One vector is turned by the same rotation once a tick. Each row is the vector after some number of ticks, and that number follows the row.
The counts run from 0 to 297.
[ -9 -12  -4 -12  -6  -9  -9 -13  -3 -11   3   9 -10  -7 -14  -1  -5 -16
   7  10 -12  -3   6  13  -2  -2   6  10 -11   6 -15 -11  18  -6   9   7
  -5   5 -22   7   6  -1  -8  -4  23 -12   2   7 -18   8  -9 -36   0 -16
  -3  -1   2   1  15  19  26  20   5   7   5 -10  -8  -4   5  -6   5  10
  -6   8  -4 -17  -8   6  -8   0  24] | 232
[-15 -12  -3 -13   9   7 -15  -3   4   5  12  13  -2   1 -13   2  -4  -6
  -5   9 -17  11  14  10 -21 -12  16   9  -2  21 -19  -1  15  -7  -2  -9
 -15  21 -29  17   3 -10   7   1   8 -19   6 -12   2  -6   9  -2   5 -19
  -2  -9   5  -1   4  -3   8 -14 -11   5   8 -14  -8   8   4  -5  -1 -10
 -30  12  -5  -5 -15  -3  13   8   4] | 14
[-10 -12   3 -12  19 -15  -9   1  22 -12  18   8  -1   8 -18 -28  -9  -1
   0  -2 -24  -4  -4  10   9 -18   2 -10  -3  27 -16  16   0  -1   2 -14
  -2   0 -19   3  -2 -11  17 -12   3  -1   3  -7  11  -8  -7 -17 -19 -10
  -7  -3   0 -10   4  15   3  -5  -2   5   9  -9 -21   0   3  -1  -5   0
 -17   4 -10   0 -10  10   7 -16  -4] | 20
[ -8 -13   7 -25   8  -1  -2   8   6  -7  14   8   0  -3 -27 -20 -14  -8
   1  13 -24   0   1  -1  -3  -2  -7  -7  -1  40 -12  -8  20  13  -9 -13
 -13  16 -10  -3   3   3  14  -9  13  -5   0 -11 -11 -15  -2 -27  -9  -2
   9  -9   0   5   3   3  -8 -12   4   6  -3  -3 -14   7   2  -6   6   8
 -16  20   0  -5  -9   4  12 -12   0] | 197
[-11   0   5  -9  14 -21  -4 -27   8 -19  14   8   0  -4  -8 -10   1 -16
   2   4 -12 -18   0  -1   9 -12  -8  -2  -6  24 -12   2  -3  -6   6  -8
 -15  12 -11   0  -4  -7   6   0  25  16  -7  -6   5 -12 -12 -19   4 -15
  -5 -15  -5  -7  16  16   9  11  16  10   9 -25   0  -5 -12  -7   9  10
  -1   9 -18  -2  -4   6  15 -10   3] | 71
[ -4 -20  -5 -22   8   1 -27  -3   8 -17   2  12   2  -4 -21 -16  11  -3
 -12   1 -19 -12  14   6  -7 -12  -4   4 -16  -1 -15  15   6   3  -9  -8
   1  11 -24   1   5  -3   1  10  23 -13  -3  -8  11  -5 -18 -14  11 -18
 -17   6   8  -9   9   9  10   6  -3   7  11 -19   4 -12 -10  -2   4   1
  -7  16  -7 -11 -11   8   4   0  11] | 187
[-17  -2   4  -8  15  -8  -3   5  18 -18 -10   2  -4   2 -20 -16  -1 -20
  -3  10 -21 -11  -3  11 -10 -15 -11   1   3  16 -15 -14  17  -5  -3 -11
 -20  -3 -13   7   4  -7   1 -12  23 -13   1 -11  -9  -4   4 -22  -8 -18
   9 -11   0   8   3   1   0   6 -13   9 -14 -22   5   6   4   9   7  19
 -14  12   2 -18 -14   8   4  -2  -4] | 173
[ -4  -5  -4 -14  12 -10 -14 -13   9 -12   2   4  -2  -5 -13  -7  15  -8
 -10  -4 -14   1  -5  12  -2 -11 -14  16   0  28  -4  -1  12  -3   7  -6
   2  18 -27   8  -2   1  15  -8  29   0   2  -2   8  -7   6 -20  10 -25
  13 -16 -23   5  16   8   3   4  -2   3  10 -23   3   0  10   3  12   8
 -14  11 -11  -9   4  -1  16  -4  -1] | 246
[-10 -17   2 -19  18  10   0 -10  14 -12  20  13   2   3 -14 -17 -11 -15
  19   4 -28   8  11  13   4 -14   3 -10   0  17 -12   1  -3   0   5 -12
 -17  10 -12   9   6   2  14   6  18   5   5 -16  -9  -6  -4 -24   1   6
   9  -2   5   1  -7   5  12 -14  13   1   9 -20 -19  12  -6  -1   1   6
   0   9 -13  -7  -6  11   2 -16   5] | 266
[-16 -15  -6  -1  10  -4  -2 -10  12  -4   8   6   1   0 -11   6   4 -10
   3   2 -20  13   0  17 -13 -11  10  10   3  26 -14  -8  15  -6   4  -9
  -5   9 -31  18   0 -12   9 -12  -3 -23  10  -2   2   0   6 -15   0 -28
   0  -5  -4   1  13  10  -5  -7 -16  -2   3 -16 -23   6   7   3  -1 -10
 -27   6  -4  -2  -7   1  10   3   4] | 218
[-18  -2   1  -2   5 -17  -1  -2  12 -17   1   3  -3  -3 -19 -13  -8 -15
   2  15 -13  -9   3   1   6 -13  -2   3 -11  11 -20 -16  12  -7  -3   0
 -19  -6  -7   4   9 -16  -7 -10  21 -12  -4  -9  -6  -6  -7 -28 -11 -21
  -8  -8   4   6   8  12  14  19  -8  13  -8 -15  -4  -6  -7  -1   7  20
  -5  12  -4 -16 -20  13  -4  -7   7] | 236
[-14 -15  -4 -11   5   0 -13  -1  14  -7  -2   9  -4   2 -19  -7  -1  -1
  -3   1 -28   9   0  23 -14 -16  11   6   3  24 -10   7  16  -7   7  -9
  -2   8 -29   9   3  -4  13 -11   6 -22  15  -1  -4   5   6 -22  -6 -20
   8  -3  -2   3   2  11   9  -8  -7   1   1  -9 -18   2  20   5  -3  -2
 -26   6   3  -4  -7   3   8  -2   8] | 219
[ -9 -18 -11  -7   7  -7   9 -13  11  -6  12   9  -3  -1  -7 -14 -13 -14
  16   7 -13   8   0  15  17 -13   0  -4  -1  34 -11  -5  -5  -5   7   2
 -12   6  -9  13   4   2  16  -6  21   9  14  -5  -9  -3   0 -35   2  -6
  10 -12  -7   1   6  11  16   7  16   3  12 -17 -21   5   4  -3   1   5
  -9   8  -9 -13   5  11   2 -21  13] | 66
[  2 -13   8 -20  11  -1  -7  -1   6  -5  18   9 -11   5 -21 -15 -12  -9
  -7  -1 -25   5  -6  15  -7  -7   4   8   3  38 -10   3  16   8   3 -14
   8  14 -28  12  -4   2   9 -14   4  -2  12  -1  -1   3   0 -22  -7  -5
  10  -3  -3  -6   2  14   3  -6   6  -2  14  -3 -22  13  26  -8  -4  -1
 -21   4  -3  -1  -6   4   6   0   9] | 156
[ -9 -12   4 -11  13  -2  13 -29   5 -14  14   3  -3  -1  -9   3  -5 -26
  15   6 -17   1  -1  12  -3 -11  -3  -2   9  38 -12 -13   4  -3   0  -2
 -18  16 -15  15   3   1  10 -16  10   0   6  -1 -14  11  -1 -27   9  -7
  14  -5   0  -5   5  11   6  -1   9  -4   4 -20 -18   6  -1  -4  -4  -2
  -6   8  -8  -2   4   8   8  -8  15] | 268
[  1 -14  -8 -11  15  -6  -7 -19   7  -2  11   4 -11   3  -6 -14   1 -14
  -2  -3 -11   8   4  18   8  -8   4  13 -11  13 -10  19  -9 -10   3   2
   5  11 -27  20  -5  -2   4   3  24   9  14  -3   9   3  -1 -15  10 -19
  -9  -8  -3 -11  10  10  21  11   1   6  25 -16  -5   2  12 -11  -4  -1
 -14   1 -12 -17   0   8   8  -9  16] | 116
[-12  -5   2  -4  -1  -2  -7 -10  -1  -2   3   2 -12  -6 -14   7  -4 -20
   8  14 -14   4  11   6 -14  -2   8  14  -7  19 -15 -28  25  -1   3   6
 -16   9 -22  16   7  -6  -9  -9  18 -18  -1  -1 -17   0  -3 -27   5 -19
   4 -10   3  10  17   7  16  13  -5   3  -4 -13 -10   4   5  -7   8  12
 -11  16  -7 -14 -12   1  -3   3  17] | 168
[ -9   1   1  -5  26   2   0  -4  25 -13  14   4  -6   3 -13 -23  -1 -16
  10   3 -23  11   4  10   4 -16 -10  -2  -7  11 -10  -8  -3  -7   0 -13
 -15   6 -12  19   0  -8   5   7  20   7  -8 -20   6 -10   6  -5  -2  -6
   4 -12  -1   1   1  -2   4 -15  -4   5   9 -28  -3  10  -5   3  12  16
 -11   8 -14 -19 -16   9   4  -9 -13] | 175
[ -6   1  13 -12   3  -1 -14   6  -3   3  19  10 -14  -4 -19 -11 -12 -12
   5  19 -12   2   6  -6  -6   5  -1  12 -17  17 -14 -16  26   3  -5  -5
 -12  14 -19  10  -1  -3 -11   0  23   1  -9  -7 -10 -13  -3 -20  -8 -11
  -7 -12   4   3  14   8  12  11   2   8   6  -6  -3   5   5 -18  10  20
 -13  12 -10 -17 -20   5   0   1  10] | 234
[-11 -19  -7 -13  -3  -7  -8  -1  -2   0  11  11   7  -7 -19   2  -2  -5
   3  12 -12   5   0  -1  -4  -1   4   3 -12  32 -15 -11  25   5 -11   1
 -10  14 -18   2   2  -6   8 -13   6 -20   2  -4  -4 -17  -8 -25   1 -25
 -14  -4   6   6  17  16   0   8  -9   9  -2  -8 -24  -9  -8  -6  10  -4
 -18  20  -4  -3 -10  -2  13 -13  14] | 259
[  1 -21  11 -20  15   8  -6 -17   8 -17  16  13  -2   1 -19  -3   9 -13
   9  -8 -26   8   6  15 -11  -9  -7   7   6  10  -4  -4  14   6   1 -14
   7  15 -32  16  -5   1   4  -3  10  -8   0   0  -3  13  -8 -20  13  -6
  11   7   4  -4   7  15   2  -9   7  -8  19 -22 -15   1   4  -2   0  -2
   0   9 -13  -5  -6   3  10   2  11] | 292
[ -7  -7   1  -9  12 -18  -7 -15   3 -10   8  -1  -4   1 -18 -21   2 -17
 -13   3  -9 -11  -4  -5  -4  -7 -17   6 -12  23 -15  10   3   5 -13  -8
   3   8 -21  10  -7  -7  -1 -12  17  -1   2  -3  11  -6 -11  -8  -3 -27
 -22  -5   0 -19  12  15  -3  15  -8  11  11  -5  -3  -9   4 -19   1   0
 -15  12  -4 -14 -11   4  17   2  14] | 185
[ -7 -24 -11 -21  -4  -1 -19  -1  -5  -3   4  11  -2  -5 -15  -3   7  -4
  -4   3 -13   6  12  10  -5  -3   3  12 -16  10 -10   6  19  -2  -6   7
   3   9 -30   6   3  -7   0   3  22 -17   7   2   3  -6 -10 -28  12 -25
  -8   0   0  -2  19  15  20  14  -5   7  11 -16  -9  -7   1  -4   3   1
 -14  14  -6 -12  -4   2   5  -5  24] | 54
[-13 -30 -12 -19   4  12 -12  -7   3  -8   2  11   8  -2 -13   3   8  -9
   7   8 -18   6  16  10  -9 -12  13  -3 -13   3 -11  -1  12   1  -8   5
  -7   4 -26  15  10  -8   4   6  12 -24   9  -5  -7   3  -5 -25  18 -19
  -9   7   8   1   4  12  16   5  -9   2   5 -19 -16  -5 -10   2   4  -7
  -7  14  -4 -13  -7   6  -1  -7  18] | 191
[-18 -27  -8 -16   8   9   1  -8   7  -5   6   7   7   0 -19  -1  -5 -21
   7   8 -21   6   9  10 -11 -10   3  -5  -2  23 -15 -11  16   4 -16  -2
 -18   3 -20  15  17  -3   4  -6   8 -25   8  -6 -15   6  -1 -25   6 -13
   2   4  14   3   2   7  -1  -3  -9   3  -1 -18 -16   0  -6   3  -3  -7
  -8  19   5 -11  -9   7  -1  -1  18] | 127
[ -8  -5 -13  -5  11 -15   1 -14  16 -10   1   4  -6  -3  -6 -11   5 -13
   0  -3 -14   8  -2  21   9 -16  -5   7  -5  27  -6   2  -1 -12  13   0
   0   6 -17  11  -6  -5  17  -9  25   3   9   0   9  -2   7 -25   9 -24
   9 -16 -17   7  13  13   7   8  -3   6  13 -26 -10   1   9   6   6   8
 -16   8  -8 -12   7   6   8 -14   4] | 245
[-25 -10 -15  -6  11  -5  -8 -20  11 -10   6   6   1   3  -7   5   5 -11
   3   9 -13   1  13  13  -6 -23  15  -1  -8   8 -19   9   1 -14   4   1
 -21   4 -21  13   5 -19   4   4  14 -16   5 -10   4   0  -4  -6   8 -26
 -14  -4   7  -3   0   3  19   2 -10   4   5 -26 -10  -7 -13   5  -3  -9
 -12   5  -9 -10  -6   6   7  -3  11] | 12
[  4  -6   8 -17  11  -9 -16  -9   1   1  20   8 -11   0 -17 -22   4  -9
 -10   1 -14  -6   2  -1   0   1 -14  12 -16  26 -12  12   7   3  -6  -8
   5  21 -23   6 -13   2   1  -1  24   8   0  -7  18 -13  -5  -3   2 -16
 -15  -9  -2 -16  13   9   3   6  -4  13  20  -9   0  -3   9 -16   6   1
 -17  11 -12  -9 -11   5  17  -1   5] | 184
[-10 -19   6 -21  15  10  -4   9   9  -8  16  12   4   0 -29 -18  -7 -11
   4  12 -28   3  13  -6 -10  -3  -9  -8  -3  21 -17  -9  17  10 -19  -9
 -14   4 -12  11   7  -1  -1  -2  13 -13   0 -18  -6 -13  -5 -16  -1  -4
  -6   2  16   0  -4  -4  -3 -12 -12   8  -1  -9  -9   3  -8  -4   4   4
 -13  21  -3 -14 -22   9   6  -5   4] | 60
[ -8 -19  -6 -18   3  11  -3   2  -2  12  18  10  -2  -1 -17 -10 -16 -12
   8   9 -15  17  10   4  -7   2  11   1 -12  31 -12  -9  15   6 -13   1
 -10  14 -20  18   6   3   3  -4   8 -13   8 -12  -9  -8   0 -16   2 -10
  -4  -6  14   5   2   2   6  -5  -6   4   8  -4 -21  10   2 -15   0  -7
 -22  11  -6 -14 -12   5   7  -4  14] | 193
[  1 -15  -3 -16  -1  -5 -16 -15  -3  -5   3   8  -3  -5 -17  -2  10 -12
 -13   6  -9   0   6   7 -12  -2  -7  19 -10  24 -10   2  17   4  -5  -5
   9  21 -30  13  -2  -1   3  -8  19 -11   6   2   2   2  -5 -18  19 -27
  -4  -3  -6  -9  19  13   2  13  -7   5  17  -9   1  -4  12 -13   4  -3
 -19  11  -3  -8   0  -5  15   7  20] | 118
[-11 -20   0 -22   4   2 -14  15   9  -5  12  11   0   2 -24 -23 -16  -3
  -2  16 -25  -4   5   1   1 -11   5  -7 -10  24 -16   7  10  10 -11  -7
 -12   2 -13  -4  12  -2  13  -5  19 -12   7  -8  -9 -16  -7 -25 -14  -8
  -4  -1   8   4   0   4   8  -2  -3  10  -4  -3 -13   2   0   0  -1   7
 -13  15   3  -7 -14  12  -3 -13   1] | 261
[-19 -14  -8 -10   7   7 -18 -14   9  -4   6  12   5  -3 -11  10  10  -1
  -1   5 -19   5  17  14 -15 -14  14   6  -7   8 -16  -4   9 -10   4  -3
 -16  13 -28  12   6 -16   0   6  16 -21   3  -9   5  -3   1  -9  13 -22
  -3  -4   5   6   7   4  12  -7 -13   0   4 -26  -7  -1  -8   5   3  -8
 -18  11  -9  -5  -7  -2  10  -2   2] | 13
